[[ 28.4 -50.4  62.4 -42.5   0.2]
 [-33.9 -64.4  11.8   4.6  61.8]
 [-54.0 -63.7  40.7 -51.9 -17.8]
 [-42.4 -52.1  16.9  14.9  34.2]]
:
[  0.2   4.6  40.7 -52.1]

[[ -9.9  22.5  62.9  35.0]
 [-12.2 -56.8  -8.9  22.7]
 [ 16.7  42.0  24.1  45.5]
 [-37.6 -76.3  -6.2 -18.7]
 [-44.3   7.2 -71.3 -11.1]]
:
[ 35.0  -8.9  42.0 -37.6]

[[ 14.2  41.2  -8.1  18.9  10.4]
 [-20.8 -58.4   9.8  49.0  33.3]]
:
[10.4 49.0]

[[-30.4 -22.2]
 [ 65.4  32.7]
 [ 76.1 -33.2]]
:
[-22.2  65.4]

[[-17.4   0.4  -4.1]
 [ 13.3  16.7 -35.6]
 [-13.6 -74.7 -14.0]]
:
[ -4.1  16.7 -13.6]

[[ 18.1   9.5 -29.1  51.5]
 [ 19.5  -8.7 -12.7  56.6]]
:
[ 51.5 -12.7]

[[ 13.7 -17.0]
 [-28.1  35.2]
 [-61.5   3.0]
 [ 50.3  -0.9]
 [-10.9  14.7]]
:
[-17.0 -28.1]

[[ 37.9 -27.2  27.2  55.6]
 [-33.0  27.5 -33.5   4.4]]
:
[ 55.6 -33.5]
---
[[ -2.9 -76.0   1.2]
 [-39.3  42.5  16.4]
 [ 40.2 -30.3 -15.7]
 [ 31.4 -37.4 -13.4]]
:
[[ -2.9 -76.0]
 [-39.3  42.5]
 [ 40.2 -30.3]]

[[-14.0 -34.3  -3.9]
 [ 35.2 -19.3 -17.2]
 [-14.7  69.0   2.9]
 [ 41.9  23.8 -26.8]]
:
[[-14.0 -34.3]
 [ 35.2 -19.3]
 [-14.7  69.0]]

[[ 41.4 -39.0 -36.0  30.1]
 [ -2.7  34.2 -56.3 -42.6]
 [  4.4 -12.7  57.7   9.1]
 [ 10.2  -9.8  34.1  -9.7]]
:
[[ 41.4 -39.0]
 [ -2.7  34.2]
 [  4.4 -12.7]]

[[-58.8 -13.7]
 [-25.2  57.1]
 [ 60.4 -25.2]
 [ 39.4 -46.7]]
:
[[-58.8 -13.7]
 [-25.2  57.1]
 [ 60.4 -25.2]]

[[-55.9  50.2 -48.8 -47.4  50.4]
 [ 14.2 -52.0  11.6   9.9 -50.0]
 [ 11.7 -48.9  15.7  -3.2 -49.3]
 [-40.6  53.7 -32.3 -46.1  52.2]
 [ 27.9 -59.0  24.9  23.1 -59.0]]
:
[[-55.9  50.2]
 [ 14.2 -52.0]
 [ 11.7 -48.9]]

[[ 12.0 -74.0]
 [ 51.3 -32.5]
 [-58.6  32.1]
 [ 49.5  -1.7]]
:
[[ 12.0 -74.0]
 [ 51.3 -32.5]
 [-58.6  32.1]]

[[-26.6  12.1  30.2  30.3]
 [ 66.6 -24.0  48.9  49.2]
 [ 37.3 -16.9 -38.6 -39.0]]
:
[[-26.6  12.1]
 [ 66.6 -24.0]
 [ 37.3 -16.9]]

[[ 30.4 -44.5 -44.4  27.3]
 [ -7.3  19.6  35.6   0.4]
 [ 42.8 -38.6 -18.9  46.7]
 [ 48.9 -28.8   3.1  56.7]]
:
[[ 30.4 -44.5]
 [ -7.3  19.6]
 [ 42.8 -38.6]]

[[ 23.8  28.3  20.1  -0.8 -34.9]
 [-77.9 -61.3  60.5 -48.0 -77.1]
 [ 34.2  75.5  30.5  29.0 -57.0]
 [-17.5   8.4  15.1 -21.4  -1.7]]
:
[[ 23.8  28.3]
 [-77.9 -61.3]
 [ 34.2  75.5]]
